128 stands for zero in the data rows.
Some points, one per row:
[177 129 108 137 122 141 127 121 115 135  89  87 144 124 142 169 111 148
 121 111 112 100 154 155 139 120 205 141 102 139 115  42 154 106 106 111
 124 145 149 167 170 159]
[164 132 108 192 160 127 112 152 119  70 248 254 113  96  95 137 165  87
 145 141  88 168 153 152 120 126 124 112 113  78 106 108 142 221 223 137
 133 115 191  57  57  46]
[ 79 133 111 138 139 129 118 184 191 138 121 120 134 143 129 147 124 123
 105 136 149 143  99 103 157 227  84 139 175 120 121 139 112 155 153 100
 115 107 154 120 120 105]
[106 123 110 136 116 127 133 153 122 139 137 136 131 130 114 152 127 120
 130 110 170 153 135 132 144 166 120 103 136 131 123 117 145 113 114 106
 126 117 133 138 138 144]
[134 146 147 125 150 133 133 138 118 122 130 131 128 144  82 108 123  83
 157 126 156 108 134 133 140 135 132 107  89 117 137 107 137 126 128 103
 116 166 107 155 157 154]
[188   0 255   0   0   0   0  51  52  64  32  36  13 175 255  33 255 110
   0 222  12  49 115 120   0   0 109 111  67 209  22 197   0 154 156 255
 117 123  72  25  25  88]
[125 134 137 128 140 123 137 129 158 130 123 123 115 127 122 158 114 164
 135 122 152 172 113 113 152 127 147 114 142 100 119  99 145 111 111 117
 119 108 129 128 127 157]
[108 138 128 148 169 139 146 148 138 107 133 132 106  96 108 132 127 133
 141 122 158 143 115 112 155 130 128 116 147 110 155 126 149 134 135  89
 120 151 124 104 103 164]
[135 138 134 106 136 110 100 113 161 111 113 114 114 142 111  80 156  63
 120 167 159 136 185 185 115 133 132 114 130  75  71 116 125 161 162 123
 115 140 106 210 212 119]
[ 91 128 128 133 166 133 154 129 143 119 146 147 111 121 110 164 119 137
 143  97 159 128 125 126 136 146 142  99 119 115 161 113 145 138 139 127
 110 155 122 156 156 165]
[ 82 127 118 158 124 136  91 194 162 146 138 136 173   0 130 122 127 104
 103 182  91  95 112 109 157 168  74 171 171 140 101 150  98 188 185 110
 209  82 178 108 107 114]
[137 124  97  88 115 140 149 121 114 125  93  92 138  92 113 188  74 190
 148 111 179 143 139 136 147  82 167 180 139 183 155  76 143  85  85 136
  96  82 137 205 203 153]
[ 57  64 169 175 150 157  57 190 148 186 127 129 212 102 150 113 210 124
  42 243  76  41  90  90 160  86  75 246 220 142 158 121  77 243 244 102
 212  51 245 188 186 117]
[145 127  59  76 164 139 142 116 143 149 117 115 151 105 129 159  69 177
 130 126 175 138 164 162 140  65 203 188 139 209 121  19 165  57  56 139
 133  68 139 197 197 109]
[187   0 255   0   0   0   0  49  68  63  44  46   1 175 255  44 254  95
   0 255   0   0 138 139   0   0  75 129  70 192  39 199   0 168 169 255
 152 112  81  88  93  70]
[110 150 146 138 119 146 153 154 162 143 123 124 122 138 115 138 125 111
 135   0 168 161 122 122 159 126 123  92 137  97 161  69 157 136 136  99
 111 146 128 154 154 157]
[106 127 132 134 133 146 139 155 122 126 140 139 124 114 108 158 112 136
 140 126 156 145 115 113 145 164 127 120 125 140 145 106 139 135 133 110
 109 130 124 120 117 136]
[ 83 142 120 131 129 134 141 136 116 146 144 145 134 124 130 145 122 161
 143 117 154 149 135 133 141 153 128 126 155 112 159 166 133 125 124 124
 109 123 128 148 148 130]
[149 171 130 115 138 111 135   0 128 142  59  60 149 138  89 117 140 143
 128 138  84  83 167 166 126 157 188 138 116 110 168 179 147 149 149 128
  59 226 141 111 113 161]
[130 134 112 138 181 138 139 121  73 114 168 172 158 115 121 155 141 140
 142  99 165 133  76  75 157 119 138 146 105 123 158 116 146 119 118 146
 157 112 143  75  74 118]
[183 146 136  96 126 101  95  86  94 126 105 105 160 171  74  44 141  12
 123 191 117  68 255 255 109 123 177 102  55  99  73 203 115 131 131 137
 110 210  95 185 183 161]
[111 126 118 138 124 136 139 145 157 122 126 128 134 124 119 159 139 161
 154  97 148 167 122 123 165 127 115 110 132 103 159 114 139 127 123 113
 107 117 156 154 155 130]
Here are 16 more points, each followed by its number:
[162 153 116 146 116 155 148 141 180 140 120 117 118 112 106  90 116 165
 140 112 183 155  78  76 150 161 122 150 159  98 160 123 152 115 114  98
 117 138  73 185 188 158] 0
[ 63 138 132 146 150 132 155 122 128  96 170 170 134 106 141 156 132 135
 132 124 156 144 145 145 133 108  92 131 104 255 177 140 151 141 141 119
 156 106 122  91  91 175] 1
[ 92 123 123 145 134 132  96 156 128 153 138 138 160 123 137 127 133 127
 109 162 109 128  78  75 150 122 108 159 192 123 139 114 116 162 163  96
 159  95 161 186 187 143] 2
[ 71 136 119 140 155 135 132 154 186 116 123 124 129 140 123 160 116 128
 127 120 179 131 120 121 166 197  87 114 193 137 142 130 135 123 127 112
 152 139 131 103 103 102] 3
[111 146 119 151 146 152 163 148 115  92 171 170 139 112 125 131 139 177
 151 114 139 158  90  92 106 143 110 146  85 151 163 110 144 124 124 101
 178 111 105  90  87 155] 4
[114 136 125 132 142 127 141 130 170 119 125 120 115 134 112 178 105 123
 131 118 168 141 115 114 144 137 130  83 141 114 134 102 152 123 125 107
 126 128 154 134 134 149] 5
[131 133 140 132 139 134 138 134 126 116 105 105 136 106 125 152 104 154
 132 119 137 123 159 161 133 131 116 140 155 133 137 100 147 162 161 110
 117 103 167  97  96 136] 6
[ 99 129 120 136 142 123 139 151 154 111 117 119 135 121 107 164  95 146
 146 107 138 151 135 132 138 140  94 110 140 116 113 117 138 128 130 115
 114 138 107 127 127 128] 7
[161 124 129 138 166 136 129 121 119 119 145 146 133 128 118 157 124 128
 146 104 159 146 109 109 138 137 123 125 143  95 138 113 138 123 123 134
 150 105 145 140 142  68] 8
[ 76 102 103 162 127 160 128 115 118 131  86  84 103 114 134 155  92 189
 150 156 126 101 167 168 146  75 195 207 116 121  92  91 138  88  91 125
 154  69 119 176 177 143] 9
[193 180  91  93 139 179 167  62 131 240 120 122 136 177 186  48  71 127
 131  69 141 103 129 131 114  87  72 155 184  98 172 159 103  80  82 123
 123 102  72 158 153  63] 10
[ 94 140 133 122 127 147 115 135 173 130 133 133 133 127  97 135 104 125
 136 130 119 131 114 114 151 175 106 126 106 110 114 114 140 148 144  92
 127 126 125 121 122 129] 11
[157 148 109 168 161 124 115 141  93  92 228 229 122 111 101 133 143  79
 137 152  44 150 135 136 115 125 134 127 111  72  93 120 163 217 215 137
 115  95 203  80  80  44] 12
[183 171  98 130  91 162 158  70 122 212 117 118 123 182 173  82  49 152
 135 109  98  77  84  86 142 112 106 152 178  83 151 124 125  57  58 137
 150  95  72 126 128 111] 13
[106 130 114 154 112 123 153 138 131 114 118 118 116 129 107 160  89 153
 134 102 151 143 101  98 144 143 142 118 105  98 151 103 144 111 110 112
 152 119 101  92  87 120] 14
[201 148  73 126  81 183 156  67 113 219 133 133 129 168 174  93  34 144
 120 114 104  34 122 122 160  96 147 212 161  92 107 119 108  46  46 140
 123 102  67  99 101 111] 15
Which three of these numbered points are nearest to each point below, looking only along the 6 directions in which the first points spread most? Their numbers follow each, nearest first.
[124 144 153 135 141 152 146 138 141 136  87  84 116 112 113 145 127 125
 163 128 140 171 145 143 143 145 168 100  95  88 134 131 139 132 134 123
 119 166 107 144 139 167] > 7 5 10
[134 129 123 134 126 133 147 146 161 135 122 125 120 124 116 166 126 132
 140 112 153 144 148 146 131 139 153 122 120 121 145 139 150 142 145 113
 123 112 130 116 118 148] > 7 5 11
[ 22 101 123 160 134 158  89 190 178 161 102 101 179 135 134 150 177 130
  78 194 103 100  67  67 161 178  69 169 175 132 117  93  95 179 182 103
 181  73 185 154 151 103] > 2 3 11
[123 141 108 142 147 161 119 178 203 136 103 101 160 150 114 111 152 116
  94 147 140 129  80  80 173 190  46 152 187 146 130 159 125  98  95  92
 120 147 136 109 111  73] > 3 11 2
[121 140 132 146 132 133 162 133 139 109 127 125 117 104 129 157 140 135
 148 124  98 129 102 102 140 147 142 116 152 116 146  99 143 120 119 130
  27 143 135 160 156 171] > 5 7 14
[113 129 108 146 150 139 139 173 166 130 107 110 126 143 109 174 142 136
 122 131 161 128 121 123 152 191  71 113 175 125 125 121 135 135 133 106
 198 110 156 157 159 139] > 3 11 2
[ 93  86  89 147  39 151  75 105  50 166  82  81 156  87 145 135  55 255
 128 180  77  58 194 197 164   4 239 255 119 191  57   0 140 108 108 131
 144  38 163 165 165 191] > 9 15 13
[105 117  85 161  89 142 123 114 129 133 100 100 118 123 122 182  71 213
 143 127 158  91 152 152 152  99 191 202 139 109  78  76 131  95  92 106
 150 102 108 161 164 167] > 9 10 15
[103 125 113 137 137 124 144 141 144 119 166 163 107 114 128 168 141 136
 134 110 147 144  90  88 130 174 119 118 159 109 143 115 145 129 130 105
 108 102 141 153 151 146] > 3 5 7
[109 125 113 145 152 121 141 139 110 118 126 124  93 131 121 164  97 128
 147 119 182 134 110 110 150 152 142 112 133 124 141 120 160 121 124 107
 124 117 122 154 152 162] > 5 7 0
[142 138 122 152 121 138 142 152 141 116 149 149 149 134 106 165 156 136
 153 122 147 128 112 108 134  93 144 119 131  98 148 113 163 134 133  79
 164 165 115 135 135 141] > 8 7 11
